Each path below is one point turned by a fixed rotation once a step. After each direction that follows a path, write how fast that rotation turns it, in deg/step (0 if it stays still).
Each turn is a multiple of 5 degrees from 10 to 175, or 0.
Each row of a path follows its step; steps can be skipped.
path 1
step 2: [  1  -3  11  23  20   4  -5   1   4   5  -8   0  15   3  -1   1   5  -5
   3  -8  28  25   4 -21 -20   3  17  -9 -15   2   5  35  11   6  -4  13
  -2  -5   2 -14  11 -11   1  -8   3 -17   0  15  35  -1 -12  13   3   6
 -17 -30   2 -15   5   4  19  -6  13   9   9  16 -14]
step 3: [ 13  -5  -7  -7  -4 -16 -15   5  -7 -23   3 -12  19   8  20  -2  11 -16
  11  18  -5  -6 -17   0  -7  -6  18 -15 -15  31  10  13 -10   9 -23   2
  -7  -4 -21  16  10  21  22 -10   4 -12 -13  -2  14  -8   1   9 -12 -26
  -7 -21  -8  -4  -2 -29  18   5   2 -12  -5   9 -10]
step 6: [  4   3  11  11   0  -8 -10   0  11 -18  13  -5   1  23   5 -10   9 -22
   9  25  36 -19  -8   4   2 -11   7   3  -9  16  -2  10  14   8   4   4
   0   1   0  23  23   4  12 -19  16  12  -2  -9  22   2 -19   7  23 -18
 -15 -20 -10   3  -2 -27   4  12 -19   8  16  10  -6]
step 8: [-11   0   8  12  -2 -17  -4   3  -4 -17  -5  13  13  -7   3 -15   7   2
  17  -1   4 -12   4 -23 -17   4  18 -28 -16  16   1  13  14  -3 -12  -1
 -14   9  21  21  20   7  16 -38   4   1  -6   6   5   0  12  -4  -3  18
 -23   6  -8 -16  -5 -26   3   1  11   5   7   4 -30]
step 12: [ 20 -31   8   1   6   0  12   8   4  17  -9   2  11   4  13   0  -3 -11
  -4  -4  23 -26  18  -8 -32 -16  14  -9 -17  -3  -3  18   1  -7   5  -6
  -1  -1 -10  22   9  -6  18 -35 -18   5  -8  -4  -4  13 -11   4  -5  -8
   3 -32   9   0  -5 -12  17  12  -5 -17  -1  16   5]
step 15: [ 23  11   4  -2   4  -6   5  -8  -3  -5  -9   3  23   6  -3   0  -1 -18
  17   8   3  -9   6  -7 -18 -15  17 -20 -24   6 -16  18   5  19  -2  -7
 -14   4  12  16   1 -18  12 -23 -34  -6  -8  -1  -1   4  -8   5  -3  -4
 -11  -6 -26 -14 -16 -13   7  16  -2 -17  16   1 -35]
step 16: [ 13 -24   9  -9   8  12 -14 -19   1  -5  12 -11  14  21  18  24   7 -14
  -2  12   9   7  12  -6  -7  -3  12   0  11  12   3  51  -2  -1   9   4
 -18 -12   5   5  -1   2  -1  -7  11 -10  -3 -13  11  -9  17  16  15 -10
   1 -34  -5   0  -9   0  -6   0  15  20  24   1   1]
step 17: [  5  -8  11   3  -6  -4   4   5  11   2  16 -13  16  -6  -6  -2  -3  -3
  -2  15  15   1   3  -3 -18   1   3  -1  -9  23 -14  18  -6   8   1 -24
 -15   5 -10   7   9  30  20 -22   5  -3  36  -8   6  20  -7 -15   1 -12
  -7  -9  -8 -21   6 -30  -8  31  10 -15   4  17  -5]
step 18: [ 14  10  -8   9  24  13  12 -11  15  14 -11  -6  15  19   7  -5   6 -16
  11   1  22  -6   1 -25 -11  -6  -8  -8 -29   9  20  35  -4   6   6  -5
 -13   1  24  24  15  -1  -4   5 -18  -4   4   1  25  13 -14   0  10   3
 -23  -8   2 -11   4  -6   6 -11  -4   0  23  -4 -12]
step 20: [ 14   2  30   6  14  -1   8 -16   8  -6  -1 -10  21  -6  -3  -2  -1  13
   6  22  15   8  -6  -8   4   7 -16  -3 -33  10 -19  12  19  10  -7   4
   5 -17  12   4  14  20  14  -6  16  -5  11 -13  15   8   6   1   8   0
  -5 -12 -29 -17   5 -15   4  12   8  12  15   8 -36]
Speeds:
[-3  5 -1  1  0 -1 -2 -1  2  5  2 -3  1  1  3  1  0 -6 -1 -4  1 -2 -7 -2
  0  2 -6 -4  7  2 -5 -3 -8 -1  1 -1 -2 -4 -5  0  1  2  6  5  2  3  3  0
  6 -3 -8  0 -2 -4 -2  0  1  0  5  1  0  1  1  1 -3 -2 -7] -> 100
[ 4  6 -3  6  1 -2 -3  1 -4  1 -2 -2 -2  1 -3  1  3 -4  1 -2  0  3  1 -3
  0 -1  5  4  5 -1 -7  2 -2  0  4  0 -5  0  3 -3 -3  0  1 -6  5  2 -2 -1
 -6 -3  5 -1  2  2 -3  4 -1  7  3 -2 -6  3 -5 -2  8  3 -2] -> 45
[ 0 -2  1 -6 -2 -1  5  0  3  6 -1 -3  4  3  3  5 -1  1 -1  2  1  1  7  1
  0 -1 -4 -3  1  7 -3  5  4  0  1 -4 -6 -1  5  0  2  0  1 -3 -7  5  3 -7
 -7 -3 -3  0  2  1  0  3 -3  3  3 -3  2 -1  1  5 -2 -3  0] -> 10
[ 5 -6 -4 -2  0 -3  2 -2  0 -4  3 -2 -1  4  3  9 -1  0  1  1 -4  0 -6 -1
  1 -4  2 -3  1 -1 -3 -1  0  1  2  0  0 -5 -3  6  2 -5 -5 -1  4 -2  2 -1
  2 -2  1 -7 -1 -3 -2 -1 -2  3 -4  3  3  1 -9  2 -1 -3  5] -> 115
[ 4  2  0  4 -1 -2 -3 -1 -1  2  4 -2 -7 -4 -1  1 -2  2 -3  7  3  4  3  3
 -1  6 -1  3 -3  2  0 -1  3  0  5  1  0 -1 -8  6  7  0  3  1  0  8 -1  0
 -6 -1  1 -2  1 -5  6 -1  3 -3 -2 -2 -2  5 -3  0 -4  2 -3] -> 135
[ 7 -1 -1 -4  2  2  3  1 -7  6  0  0  1 -5 10 -2  0 -1 -2 -2 -8 -2  1 -3
 -3  6  0  4 -1  0  7  3  1 -7  1  3  2 -3  2  0 -2  6  2  1  2 -1  0 -5
  4 -5  1  0  3 -3  1  1  5  4 -2 -2  1  0 -2 -3 -1  0  1] -> 160
[-7  4 -3 -5  4  0 -4 -5 -5  2  1 -2 -2 -1  2 -1  2 -2  2 -2 -2 -2  2  0
 -8 -2 -3  4  0 -1 -2 -1 -3  1 -1  1  1  3  0  6 -2 -2 -1  1 -8  2 -2  3
 -2  6  8 -9  0 -3 -3  2 -2  0  1 -3  6 -3  0  0  2 -3 -1] -> 100
[ 2  3 -1  3  2 -1  5  3 -1  8 -1 10  2  0  2  0  6  4  4  4  1 -1 -4  0
  2  3  0  2  2  2 -4 -3  4 -3  3  0  1  0  0 -1  2 -1  2  3  3 -3 -5  5
 -5 -2  0 -2 -5  0 -6 -3 -3 -1 -3 -2  6 -2  5  7  0  3  0] -> 60
